In the data rows, the value 128 means zero.
A hidden rule labels the rows of this table. It goes by one to three of the table's principal directions, not those with the most spread.
[110 126 134 139 103 143 142 147 137 136 133  86 162 112 120 113 131 132
 136 132  93 140 135 116 146 143  94 123 119 159 132  82] S
[121 135 135 126 123 105 157 117 117 130 116 143 147 136 111 114 120 116
 123 117 128 133 136 136  92 157  99 108 112 130 103  87] T
[126 149 114 123 124 123 105 133 127 169 137 158 128  87 123 150 165 128
 149 145 152 104 135 153 145 111 132 157 146  88 151 125] S
[122 127 142 114 105  87 164 129 103 170 153 130 173 116 131 112 114  98
 162 147 120 142 117 128  95 141  89  99  99 163 124  97] T
[121 122 127 133  97 183 103 181 150 134 138  54 145 109 163 117 104 123
 106 135  90 153 131  99 149 121 109 124 123 185 144  89] T
[133 156 139 131 147 120 148 151 136 121 154 120 134 114 137  96  80  80
 126 140 126 147 103 114  82 132 106 108  95 187 109 102] Y
[130 106 191 112 112  68 191 114  90 149 151  63 131 147 116 128 112 126
 195 154  69 173  74  72 157 143 122 109 136 205 158 117] Y
[146 145 166 116 109 132 139 129 118 166 142  71 100  80 100 153 143 112
 158 144 128 136 118 103 169 120 147 164 181 157 181 101] L
[122 135 136 152 135 152 115 152 146 120 136 119  97 118 121 135 128 121
 111 146 123 141 146 160 143 121 118 154 134 120 107 114] Y
[119 118 101 122 141 131  79 129 132 111  79 190  97 150 150 140 132 165
  86  93 159 104 148 144 115 122 151 128 126  77 116 145] S
[135 168  71 131 144 157  95 124 152 122 116 175 148  91 121 121 149 108
  91 125 175  87 151 166  83 128 117 138 127  68 119 112] B
[132 108 156 117 131  94 138 100 107 127 129 133  97 150 116 146 131 146
 143 128 128 129 114 119 134 125 151 134 144 127 138 153] L
[133 106 120 109 126 117 102 108 114 126 100 149 101 152 157 140 129 148
 117 105 149  97  99 103 112 119 171 111 142  98 140 174] L
[134 122 128 124 126  88 174  76 102 129 126 144 150 134  95 133 157 111
 142 128 138 114 122 145 104 146 133 123 139  89 114 141] T
[117  95  97 145 108 172 113 125 153 100 132 116 169 137 128  99 125 138
  96 126 120 122 167 154 108 141  89 107 101 116 100 130] L
[134 166 105 126 146 160  73 156 145 146 109 183  98 118 149 153 138 139
 107 101 171 101 153 144 147 104 160 156 142  79 134 136] B
[105  68 165 128  89  95 184 129 103 118 152  46 166 139 138 103 100 124
 144 151  62 178  99  89 122 142  98  92  95 226 125 114] B
[137 123 112 126 133 138 113 121 133 124 119 142 113 111 130 123 131 123
 125 123 163 104 125 129 118 117 146 126 134 114 135 159] L
[142 147 176 100 139  91 151 123  93 144 113 126  91 155 137 154 106 135
 145 117 132 150  97  81 134 122 159 129 141 170 157 117] L
[138 109 151 122  97 155 129 132 125 146 128  59 115 108 121 140 137 135
 147 132 114 137 126  96 179 122 143 140 166 156 171 128] Y
[149 153 163 119 118 127 158 120 109 166 120  85 113 125 110 153 148 122
 175 139 119 136 103  98 175 131 141 140 174 131 167 112] L
[160 200 163 138 184 118 162 119 127 123 143 140  79 151  97 159 130  98
 149 132 132 142 108 132 157 123 166 169 166 106 118 132] T
[ 90  71  94 151  96 152 108 121 150 101 133 108 175 120 121 105 157 172
 115 143  94 113 153 152 133 137  84 119 103 112 119 133] B
[134 117 147 128 129  98 146  99 111 141 145 124 106 112 102 149 158 124
 161 152 135 119 111 139 147 119 150 151 158 108 143 158] Y
[129 108 122 130 123 119 146 102 121 118 131 127 144 130 112 122 138 125
 131 134 132 125 134 141 116 134 122 121 125 119 121 145] B
[152 159 182 116 141  85 195  93  94 150 151 106 113 131  92 146 133 101
 184 148 130 140  86 100 135 129 145 139 154 157 151 128] S
[111 118 127 157 117 162 133 164 158 107 151  65 157 118 122 103 118 126
 123 149  67 167 145 133 161 141  84 131 112 170 114  89] Y
[131 147 127 120 124 118 139 122 123 153 138 130 154 121 121 127 139 122
 156 136 124 121 117 122 129 135 115 123 129 123 142 114] Y
[132 110  72 135 120 179  84 127 155 101 118 116 144 103 142 117 142 128
  85 139 145 106 146 150 110 118 123 128 130  96 131 149] B
[125 156 135 119 140  73 176  94 106 133 120 154 155 130  93 127 148 117
 148 119 122 121 111 125 104 157 121 125 130 111 122  95] B
[127 112 167 128 113 102 174  95 101 144 137 118 133 162 100 144 146 143
 167 133 112 136 129 130 153 139 125 127 139 121 126 138] T
[134 156 114 140 131 144 105 142 146 162 151 148 124  93 114 137 155 110
 150 149 141 110 143 167 154 120 122 156 150  79 130 125] L
[137 168 146 147 152 129 175 135 138 116 162 101 143 127 102 118 118  88
 145 141  99 157 121 130 141 138 117 141 126 154 108 107] T
[140 125  71 109 124 177  42 157 150 131  90 152 113 111 184 130 120 144
  84 102 168  98 139 117 122 105 157 121 136  99 155 152] B
[146 150 133 134 143 140 130 134 130 135 119 144 104 139 118 141 127 114
 129 124 144 141 151 153 149 128 136 142 145 102 114 130] B
[133 152 137 129 144 108 135 110 123 133 134 149 110 112  83 159 164 132
 137 136 133 132 153 161 157 129 139 177 161  92 137 112] L
[128 118  82 139 148 182  65 142 165  82 105 174 106 134 151 115 111 148
  62  87 173 100 170 148 109 110 151 130 110  99 105 170] Y
[128 130 152 124 109 141 137 163 129 148 151  78 144 134 157 119  94 115
 142 129  92 156 110  88 146 125 121 112 116 192 138 108] L
[134 137 135 108 134  91 140  98  99 154 106 186 124 167 144 131 125 132
 151 103 165  89  92 109  87 133 145  90 120  93 122 157] B
[134 127 165 116  99 109 163 126 105 170 149  83 138 104 116 130 126 106
 169 151 118 143 110 106 135 132 113 123 139 173 154 101] Y
[123 148 108 139 134 162  87 167 158 125 128 126 118 104 145 124 123 123
 103 125 122 124 135 133 137 121 127 142 130 121 126 107] L
[120 112 120 116 123 116  96 132 119 147 120 172 115 139 161 135 124 147
 128 121 153 104 120 130 111 111 140 114 115 108 129 159] Y
[165 218 128 129 176 141 124 139 140 140 131 151  87 112 114 155 133  78
 123 132 157 125 120 145 133 121 157 171 171  85 127 105] L
[154 159 115 115 150 146 109 119 132 119 113 136 103 119 129 144 131 118
 107 115 161 113 123 117 121 115 166 146 156 109 149 140] Y
[143 151 116 121 135 159  93 152 147 138 133  99 114  99 146 135 131 127
 136 135 125 120 103  96 161 109 152 144 155 136 172 134] B
[130 137 168 129 125 127 153 147 129 139 149  69 135 155 129 125 109 137
 171 137  64 165  99  81 179 138 117 121 133 182 147 105] L
[152 134 156 105 141 120 111 125 114 125 105 103  58 136 139 159 116 135
 121 120 131 137  93  84 147 115 184 147 176 142 167 138] L
[131 108 153 127 101 127 174 121 113 135 152  57 157 124 125 121 123 111
 153 150  97 153 108  99 140 130 118 116 128 184 143 126] B
[131 103 131 112 117 116 135 112 112 124 117 125 135 151 148 116 107 131
 125 117 134 123 108 102  94 132 131  91 113 147 129 147] T
[145 143 198 129 139  59 209 104  87 167 160 111 105 150  83 153 139 102
 216 173  98 173  99 138 173 139 123 141 156 139 126 127] B
[140 101 125 103 108 127  98 113 110 153 109 130  95 106 148 152 146 142
 134 112 170  91 110 101 139 101 186 133 163 112 175 182] B
[109 118 111 131 136 130 105 151 141  99 104 138 136 158 161 105  99 153
  99 119 101 139 119 115 104 140 103  97  92 144 109 108] L
[154 154 124 115 139 153  99 125 131 136 117 121  87 103 128 158 144 126
 120 127 162 110 122 116 147 104 172 162 174 109 169 143] B
[128 139 106 161 137 179 132 140 162  99 142 117 149 119 107 111 133 115
 109 134 128 136 172 168 141 130 103 142 115 118  97 126] L
[146 145 168 124 147 104 157 124 111 132 138 110  93 153 125 142 110 110
 153 143 114 153  93 110 140 126 145 132 145 148 129 134] T
[155 161 171 123 146  96 191 101 106 136 156  96 120 131  87 144 131  92
 169 148 113 154 103 115 145 136 141 148 158 150 140 120] L
[116 132 100 145 142 129  79 132 149 135 119 192  96  97  99 145 172 149
 122 137 154 103 174 202 151 125 121 170 148  41 115 128] T
[126  93  83 111 116 150  76 113 134 109 110 142 135 121 167 122 130 152
  88 107 163  80 116 105  88 107 159 109 120 111 150 180] T
[ 88  74  75 120 112 125  34 185 152 125  98 187 136 134 198  94  92 176
  89 106 113 126 151 141 105 131  94  84  71 126 110 121] L
[158 190 132 120 177 101 153  98 115 130 132 179 104 129 103 151 139  93
 138 130 173 114 112 144 104 121 160 153 148  89 124 141] B
[144 154 100 115 145 135 106  99 133 129 104 190 128 139 119 130 139 134
 115  97 177  83 141 140  95 136 140 122 137  64 126 139] L
[130 123 121 115 125 123 108 141 123 142 122 155 121 133 161 124 106 120
 117 114 150 120 124 124 102 120 138 109 114 130 123 141] L
[113 131  90 144 103 204  88 176 173 123 128  88 179 114 154  99 120 141
 102 115  97 126 155 116 149 134  92 115 109 143 130  92] T
[169 196 168 130 173 108 194  95 111 132 138 140 100 150  82 144 125  78
 161 134 155 138 109 133 123 137 147 144 157 114 114 128] B
[123 117 142 120 127  85 154  99 102 134 116 142 130 158 126 132 138 141
 153 129 120 120  97 115 117 140 131 108 127 114 125 140] B
[114  83  93 135  82 156 115 133 132 147 140 128 182 113 148 110 139 123
 120 137 140 115 166 164 114 124  96 103 100 111 110 148] Y
[108 111  93 163 124 171 137 139 166  85 139 110 193 152 131  76 115 129
 109 126  90 131 147 144 112 153  72  90  78 129  76 125] B
[121 120 104 143  96 186 100 146 152 138 129  92 147  87 116 133 160 137
 113 144 125 125 175 158 162 124 102 153 145 110 142 103] B
[146 159 165 129 110 150 183 144 128 151 166  37 161  98 106 117 113  82
 163 140  96 164 118  85 160 136 115 133 142 208 155  83] T
[146 136 107 102 134 125  91 112 115 143  84 178  92 127 158 141 130 127
 109  96 194  75 102 109  88 114 179 114 148  80 144 166] B
[117 126  92 139 136 154  79 165 150 129 113 186 123 132 164 116 114 136
 101 112 156 116 160 163 118 116 119 117  97  98  97 143] L
[113 133 141 132 123 129 127 176 136 130 128  93 134 130 152 112  96 128
 128 137  79 169 115 104 141 138  98 115 108 185 126  76] S
[117 129 161 119 128  93 134 122 110 135 129 113 106 132 114 156 142 156
 141 144  96 146 113 115 152 129 131 154 147 142 153  96] T
Which label does each new row get?
[118  96 128 118 113 111 106 126 116 140 115 139 112 125 135 143 142 160
 134 129 129 125 134 131 148 120 138 134 136 118 147 143] >> B
[116 134 103 157 120 163 132 138 152 123 152 127 167  90  97 120 156 118
 119 148 133 131 187 186 141 127  89 154 114 112 108 109] >> L
[ 88  92  84 149 119 132  87 165 153 114 134 182 150  90 136 105 128 139
  90 123 139 130 196 196 116 123  94 135  78 120  88 123] >> S
[151 189 139 130 167 125 137 139 129 143 125 171  98 146 129 135 111  94
 137 122 157 127 119 140 117 127 138 131 134 104 105 122] >> B
[119 107 127 136 109 125 159 112 125 120 143 114 173 138 111 110 129 119
 126 130 110 138 150 145 110 148  95 111 108 134 102 116] >> L
[107 121 134 154 109 125 189 137 130 127 172  88 201 123 116  94 123  96
 150 162  83 157 129 144 116 145  65 105  82 172  91 100] >> L
[116 133  80 143 117 173  81 176 164 136 143 145 158  71 142 108 127 112
 100 138 146 126 180 175 124 116  93 139 101 125 117 107] >> S
[112 129 180 142 136  85 206 114 113 107 150  86 149 163  94 111 113 127
 162 141  62 170  99 102 134 159  96 115 108 187 107  93] >> B
[138 148 110 125 143 140 104 142 142 132 127 156 121 113 134 123 118 117
 121 121 153 121 140 138 121 122 132 132 125 120 129 129] >> Y
[143 139 161 119 131 103 175 116 109 142 142  92 134 138 113 131 124 114
 174 136 104 151  98  94 154 136 136 124 142 164 148 128] >> B
[137 151 151 142 144 116 167 127 126 133 143 133 122 139 105 121 119  99
 153 131 126 141 125 140 134 140 120 127 128 129 101 124] >> Y
[131 172 142 152 146 172 108 178 158 131 140 113  95 111 114 144 123 123
 118 147 116 163 167 160 177 119 108 176 142 137 122  78] >> S
[154 185 175 121 170  68 214 102  98 130 152 137 133 177 106 128  98  73
 165 135 110 162  83 112  98 151 129 113 123 151  98 110] >> L
[128 153 190 122 137  80 181 108  99 136 130  92 103 147  91 156 140 135
 162 140  85 156  91  96 157 145 137 152 162 152 147  83] >> T
[158 169 148  99 154  88 150 112 101 151 113 160 101 138 136 136 106  95
 149 110 165 118  84  93  97 128 165 113 141 133 142 137] >> B
[144 149  96 133 166 158  81 133 158 101 110 172  88 122 134 127 125 130
 101  99 171  95 134 134 129 113 170 143 141  86 126 171] >> Y
[152 139 126 141 172 127 136 114 135 101 135 158  93 155 121 129 119 112
 136 131 150 128 120 149 133 117 156 133 133 100 103 190] >> S
[ 95  75  91 126 112 118  78 143 130 118 112 174 134 121 161 131 137 169
  91 114 137 118 162 156 123 112 133 128  99 111 119 153] >> S
[136 135 156 131 134 119 166 125 118 117 141  84 126 146 121 135 120 114
 138 138  92 159 107 108 147 132 137 134 139 158 127 121] >> T
[118 105 159 153 140  98 185  95 117 104 142 137 132 178  88 121 133 140
 157 134 105 146 138 154 141 148 110 120 112 120  84 153] >> B
[135 176 119 133 144 161  94 166 152 133 117 126 105 114 140 141 126 120
 106 120 123 131 131 125 150 123 139 154 150 113 134  90] >> T
[146 169 136 136 140 134 158 122 128 141 158 111 139 110 109 133 137  85
 147 157 133 131 115 139 124 124 121 144 140 125 126 118] >> B
[134 137 123 121 138 134 113 152 139 127 121 138 126 142 152 112  94 122
 122 101 124 135 124 106 126 133 135 108 116 146 123 127] >> L
[103  75 108 117 101 116  89 148 123 135 113 139 141 135 169 124 123 169
 120 122 109 133 136 123 138 122 121 107 105 137 137 140] >> B
[120 107 114 116 117  91 140 102 106 135 122 165 154 131 132 122 135 124
 126 124 147 111 127 142  83 135 122 105 108 110 115 141] >> Y
[117 112 103 134 142 124 111 138 137 100 116 172 137 164 157 108 102 136
  96 110 129 131 140 146  94 133 118 100  87 117  85 145] >> Y
[133 126  99 126 151 120  81 118 127 125  86 202  79 152 142 154 151 152
 108 117 164  99 136 168 127 119 159 138 150  32 112 168] >> B
[161 144 116 118 138 165  88 116 141 135 137 115  84  79 117 157 156 123
 132 133 175  94 125 119 162  90 189 176 186 103 185 178] >> T
[107 132 119 169 119 158 171 133 151 101 163 107 191 105  78 101 140 105
 110 146 108 154 196 189 124 148  62 144  92 144  79  81] >> S
[121 123 127 139 113 162 127 154 139 122 131 104 146 134 142 120 114 125
 107 117 114 145 154 129 138 128 115 124 112 151 113 113] >> Y
[124 121 155 143 119 109 184 113 115 133 159 116 153 133  97 118 127 102
 151 148 118 150 142 154 121 141  96 123 110 147  97 119] >> Y
[ 99  68 101 122 126 101  86 113 123  97  95 190 117 162 152 131 135 185
  88  85 133 104 147 140 114 127 156 116 109  87 108 173] >> L
[135 137 129 129 103 152 153 130 132 145 150  55 171  96 119 118 140 108
 156 151 100 133 109  98 149 132 111 125 141 162 161 107] >> S
[ 97  95 103 134 155 113  32 142 148 108  95 232  51 138 154 138 134 197
  98 102 164  82 140 160 126 105 159 142 118  61 113 180] >> T
[101 100  72 132 104 157  73 157 156 123 123 144 174  96 151 102 129 149
  93 129 126 118 171 156 109 130  84 115  90 124 124 106] >> B
[155 150 138 132 138 139 159  97 122 130 143 124 119 118  96 142 145  94
 137 131 165 115 134 142 126 120 153 149 154 107 127 154] >> T
A new table starts here. Each row of this table is followed by its label. One hidden rule gives the labels. It looks at one to three of the table's principal directions, none of them among the few with the most spread.
[139 119 138 130 146 119 110 131 113 124 130 111 133 112 120 148 150 125
 129 124 120 140 105 129 151 136 127 133 133 144  97 142] moss
[144 136 139 159  97 173 128  91  75  99 184  84 124 147  43 143 158 150
 153  75 128 124 121 132  85 101 139 165 113 161 121 127] mint
[137  52 144 152 146  58 109 125  69  56 110 134 117 135 142 163 156  99
 148 136  81 125  97 154 191 111 114 107 162 165 103 125] moss
[111 139 107 151 114 143 156 135 129 115 129 142  95 130 125 103  97 156
 129 118 152 133 136 142 119 103 153 120 127 119 139 119] mint
[112 100 124 129 140  74 127 131 110 103 103 143 134 124 165 140 130  99
 125 154  95 109 122 130 160 135 104 104 151 131 137 110] cork
[158  62 159 161 125 102  98 113  68  70 102 118 113 130 130 172 146 112
 155 101 102 133  73 155 206 119 135 132 153 170  28 131] cork
[113 159 120 116 126 150 141 132 157 160 145 139 133 126 125  98 105 134
 120 138 142 124 170 108  84 128 127 140 116  98 172 120] mint
[142 106 146 112 109 141 109  92 124 141 119 137 132 150 106 125 131  98
 161 125 128 119 126 142 125 131 134 159 140 136 119 125] mint
[ 99 124 113 110 118 124 136 133 159 139 139 164 118 154 118  91 106  91
 143 175 147 122 169 157  67  97 142 156 134 103 200 123] cork
[170 148 159  88 136 135 101 140 150 193 118 120 164 106 152 149 148 108
 126 133 135 149  91  88 148 155 132 170 114 100  52 150] cork
[153  98 158 139 139  88 100 106  62  96 120 107 162 125 133 176 170 116
 128 111  70 109  96 102 175 144  87 116 142 163  88 122] cork
[132 145 105 108 102 136 126 131 182 149  84 122 113 126 171 134 108 160
 111 112 145 129  77 137 160 180 137  88 116 113 101 123] cork
[117 126 128 106 166 112 122 153 166 163 127 155 134 119 147 103 122  89
 136 186 153 149 170 137 110 109 139 147 130 104 150 152] moss
[ 93 125  90 146 121 128 146 130 152  98 122 139  95 150 134  99  98 157
 125 139 156 127 157 166 103 106 142  92 120 126 175 122] cork
[166  61 176 154 138  78  88 130  85  79 138 134 137 136 117 165 163  81
 152 126  65 116 145 135 150 120 101 108 155 170 132 140] cork
[154  79 138 141 125  72 108 119  99  83  63 129 134 154 194 170 137 139
 126 111  93 116  80 134 215 148 100  59 130 164  74 130] mint
[139 130 124 141 116 124 145 130  99 118 110 128 114 115 134 143 136 140
 128 105 126 132  76 130 171 127 144 122 141 139  84 123] mint
[160 159 141 101 113 117 119 137 142 175 124 118 162 120 147 155 155 113
 121 125 111 120  96  92 125 162 113 125 113 117 118 136] cork
[135 122 138 128 142  88 130 153 136 133 112 142 147 131 170 140 131 102
 119 145  98 113 153 113 140 143  96  80 126 136 164 136] cork
[102 116 116 139 143  63 157 152  92  98 125 145 139 146 166 137 136  93
 127 170 109 114 136 129 125  88 107 117 129 129 163 121] cork
[ 98  83 126 166 192 114 123 138 128  96 126 157  91 106 123  87  99 119
 146 158 143 151 211 167 147  93 142 105 158 146 154 145] cork
[120 132 131 112 141 111 134 146 145 151 104 150 139 118 175 118 101 120
 111 144 118 122 137 102 149 147 110 119 130 104 133 118] cork
[113 176 101  86 153 124 144 152 182 202 111 154 137  96 168  94 118 127
 114 179 173 153 127 108 117 129 153 145 123  70 129 138] cork
[139 147 121 112 142  91 124 153 134 163  69 119 132  77 197 162 131 131
 108 121 117 136  37 108 223 190 125  97 136 122  46 128] cork
[ 96 106 105 175  93 183 137  91 105  60 189 131  73 181  13  82 113 153
 167 114 168 130 186 205  30  43 174 163 131 158 203 127] cork
[133  84 134 150 155  62 122 159 107  82  84 139 124 116 204 158 129 121
 114 147 108 137 101 131 207 120 118  87 142 132  62 130] cork
[132 118 146 110 132 113 129 130 126 150 120 159 143 125 145 118 118  92
 134 146 106 116 148 106 133 133 114 143 146 111 148 117] mint
[117 167 112 116 125 148 139 123 128 145 124  89 146 117 127 148 139 152
 100 105 127 118  91 113 139 170 108 115 110 142 119 123] moss
[128 130 116 128 128  92 117 135 122 121  90 122 135 114 174 153 132 144
 107 129 115 123  75 122 173 154 117  94 131 128  86 123] cork
[122  83 137 113 135  96 111 117 132 112 114 155 136 158 141 122 128  84
 145 165 111 116 158 148 124 117 112 127 144 132 162 126] cork
[135  96 133 155 108 147 118  97  87  88 109 118  92 117 105 139 118 152
 145  81 127 132  72 153 187 133 154 142 156 149  48 109] cork
[133  99 137 142 132  98 114 119 100 107 117 130 126 136 130 141 136 109
 150 128 109 121 121 141 149 123 121 118 138 151 122 130] mint
[120 131 124 128 123 148 123 119 136 118 128 116 134 144 123 128 122 144
 116 123 137 124 140 134 115 130 120 124 115 135 128 129] cork
[123 104 132 128  84 136 130 107 100 108 120 142 116 176 101 130 115 101
 155 117 124 107 103 165 116 109 136 161 136 148 138 115] cork
[144 178 135  71  93 153 129 136 180 192 155 109 170 145 129 141 144 109
 111 133 126 114 118  88  65 165 108 161  90  89 161 124] moss
[110 125 129 117 120 140 131 118 132 125 148 127 138 152 102 120 128 100
 133 144 125 112 161 141  84 119 116 150 126 132 177 121] moss
[149 153 149 106 129 119 137 155 125 169 122 119 153  91 165 158 137 105
 110 121 105 128  80  77 166 165 115 151 126 102  74 119] moss
[135 135 128 108  86 132 131 120 140 140 122 138 140 173 132 130 121 116
 132 124 122 105 121 129  95 133 117 129 111 124 165 121] mint
[164  79 171 155 138 112 103 142 100  88 137 122 131 141 123 162 151  97
 145 121 107 138 139 141 149 103 123 131 130 161  88 153] cork
[139  77 143 141 108 114 125 119 101  62 133 111 125 168 128 163 147 114
 135 117 106 120 112 150 142 110 115 129 126 151 105 119] moss
[101 129 114 116 177  70 146 169 137 151  80 164 126  74 203 118 104 107
 102 165 106 127 119 108 200 161 111  89 161 108 134 116] cork
[115 112 132 148 112 137 136 132 117  96 126 120 114 141 127 137 103 124
 124 106 113 111 132 143 139 137 115 119 127 146 130 112] moss
[131 165 107 118 126 131 136 155 153 150 110 116 121  98 157 138 126 169
  94 116 144 145  69 116 157 156 141 109 117 111  89 133] cork
[111  97 121 117 151  76 135 144 156 121  99 160 127 135 187 118 113  95
 128 172 111 119 165 134 148 135 107  83 141 116 173 120] moss
[135 144 130 124 109 147 123 122 112 142 133 126 130 124 103 131 134 126
 134 122 142 133  92 131 117 115 151 173 131 123  93 130] mint
[107 130 126 120 122 136 140 129 136 140 169 158 126 152  92  89 118  86
 155 171 150 128 187 142  45  70 147 188 129 100 193 126] mint
[162 134 156 112 146 105 120 135 125 156 118 116 168 113 165 159 154 116
 117 118  90 120 124  75 163 169  89 100 118 132 113 136] mint
[117 150 106 158 101 130 134 110  65 100 131 112 122 133  93 140 140 162
 129 105 137 121  70 142 120  96 146 146 129 150  98 121] mint
[120  58 114 153 143  35 110 123  99  55  60 151 112 157 196 148 124 133
 134 142  92 113 105 165 206 129 101  34 148 167 131 124] mint
[101 130 114 142 134 167 147 117 142 115 156 137 110 147  83  87 108 140
 132 133 152 127 203 155  76  99 136 124 126 140 202 132] cork
[123 129 138 128 141 198 131 108 172 135 189 111 123 147  62  91 123 134
 141 121 154 138 238 136  52 116 129 141 107 132 202 142] cork
[110 132 118 131 122 104 135 128  83 106 116 111 139 127 136 157 137 125
 112 121 102 109  72 126 155 140 106 130 133 146 113 110] moss
[123 164 126 108  99 164 125 112 140 155 143 110 154 143 109 129 127 132
 118 124 141 114 125 113  79 135 122 166 105 112 128 119] cork
[119 121 130 112 110 144 116  98 139 140 130 133 132 146 110 114 119 106
 149 137 135 115 144 139 100 129 131 159 132 119 140 116] cork
[152 120 140 103 159  62 122 169 154 149  81 134 156 101 230 164 142 109
 100 152  96 132  97  88 203 176  95  73 125 110  88 135] moss
[146 134 142 121 111 154 115 125 134 135 134 120 137 139 116 136 129 139
 120 110 128 128 121 120 117 136 126 142 116 128 112 133] cork
[117 143 100 115 128 151 123 112 169 148  99 123 104  98 129 112 113 166
 117 111 145 132 103 143 158 180 143  91 143 126 123 121] cork
[112 114 108 154 154  92 138 137 100  94 126 143 111 125 134 116 135 143
 134 153 141 145 133 147 135  78 145 115 138 133 130 138] mint
[114 165 109 108 140 135 158 147 176 174 118 139 128 110 163 103 104 138
 111 140 144 130 153 104 124 153 125 102 116  98 164 124] mint
Which label does each new row get?
[159 142 137  71 113 116  98 130 187 184  72 104 163 127 197 172 138 117
 109 119 113 117  62 105 180 226  96  93 105 120  79 133] moss
[149 115 135 137 148 111 102 121 132 124  85  99 130 104 177 159 131 159
 122  98 118 136  93 115 210 181 113  73 121 146  51 135] cork
[119 138 141  89  94 167 127 123 156 170 169 166 141 179  87  84 105  75
 158 174 168 130 179 136  16  66 156 243 113  76 172 129] cork
[137 112 157  98 124 149 112 115 153 146 148 113 149 129 114 139 137  80
 136 132 109 116 153 117 113 160 107 163 131 118 133 117] moss
[147  98 136 136 150  46 106 137  91 111  60 133 142 106 198 175 147 119
 118 122  70 111  66 117 235 177  90  50 153 165  88 129] mint
[ 95 121 126 122 142 147 134 123 131 129 173 136 120 128  74  97 123  87
 147 161 139 130 181 150  70  96 139 185 143 119 185 122] moss
[128  73 151 184 128 154 117 110  71  40 175 106  98 143  56 136 135 135
 148  96 117 134 158 164 120  78 137 155 143 171 110 126] moss
[124 138 107 112 128 116 120 131 179 151  63 135 121 102 199 128  99 158
 102 125 134 124  96 123 189 192 123  65 132 109  92 117] cork
[121 130 131 130 135 135 130 126 127 116 160 118 143 141 110 125 139 127
 120 139 124 124 169 119  86 110 112 135 116 127 163 129] cork
[145 120 143 148 121 198 121 103 146 111 179 114 113 152  55 104 131 155
 144 101 156 143 202 146  68  98 147 139 113 145 156 148] mint
[119 151 121  97  94 178 136 101 169 155 138 110 142 167 111 118 116 129
 128 119 149 111 148 130  77 149 119 146  97 119 161 118] cork
[125 129 124 144 134 149 118  94 101 113 171 100 120 118  76 119 150 150
 155 122 154 149 130 130  96  90 157 180 125 119  95 126] cork
[ 98 113 107 156 123 134 146 126 106  72 146 119 101 143  92 125 125 144
 121 116 121 118 136 165 115 110 125 109 136 161 175 118] moss
[ 99 129 111 120  93 152 126  88 120 109 147 104 128 165  71 129 131 120
 137 113 116  91 129 160  80 145 109 135 126 158 196 106] moss
[142 169 131  85 106 166 110 114 182 174 139 100 171 136 141 134 135 147
 102 130 147 125 131  88  82 159 115 150  89  85 107 125] cork
[ 93  86 105 171 168  71 151 176 120  71  83 173  82 104 194 111  86 133
 111 163 132 144 140 162 196  94 143  74 161 127 113 126] moss
[133 111 131 148 110 140 115 120 115  89 114 102 117 135 118 157 128 147
 117  90 112 117  96 151 160 154 118 100 130 166  99 124] moss
[129 175 125  80 126 122 139 161 172 203 120 146 156 123 159 122 123  99
 111 158 133 125 119  99 104 153 120 142 112  93 161 138] cork
[110 106 139 139 151  92 134 128  96 110 155 146 146 158 116 115 133  83
 151 162 104 111 199 127  86  85 100 134 128 143 208 131] mint
[129 111 132 131 133 134 121 115 126 107 129 103 125 122 123 143 137 135
 125 110 116 126 121 132 152 151 117 116 131 142 110 120] moss
[ 93  94 115 137 174  77 136 153 119 112  74 161 102  93 187 117  92 110
 121 158 118 135 115 146 214 138 126 101 167 128 105 118] moss
[132 165 132 118 109 136 131 121 104 147 152 115 162 141 105 138 145 131
 118 118 113 108 119  96  85 128 106 148 110 129 156 124] mint
[ 99 142  95 125 178 109 138 137 153 160  89 143 104  72 170  97 106 146
 128 155 163 156 122 133 181 143 154 105 146 106 101 132] cork
[150 107 135 156  62 139 121 120  82  63 160 120 113 189  77 152 146 141
 142 103 130 124  86 164  79  64 152 167 115 146 111 129] cork
[175 119 170 116 123  87 109 139 122 136 104 107 184 141 186 191 160  97
 112 110  62  95 116  80 169 187  60  72 108 153 115 134] mint
[ 92 179  88  61 105 161 135 129 226 208  90 149 129 124 161  87  79 134
 101 156 166 118 118 130 102 188 136 131 120  72 168 109] moss
[108 172  96 106 136 124 144 157 182 172 110 150 128 117 168  98 101 152
  99 155 155 135 137 116 111 141 132 101 113  92 167 133] mint
[103 163  92 124 106 152 137 114 152 141 126 133 116 140 112  97 105 171
 117 123 153 119 134 138  87 133 138 110 117 119 178 119] mint
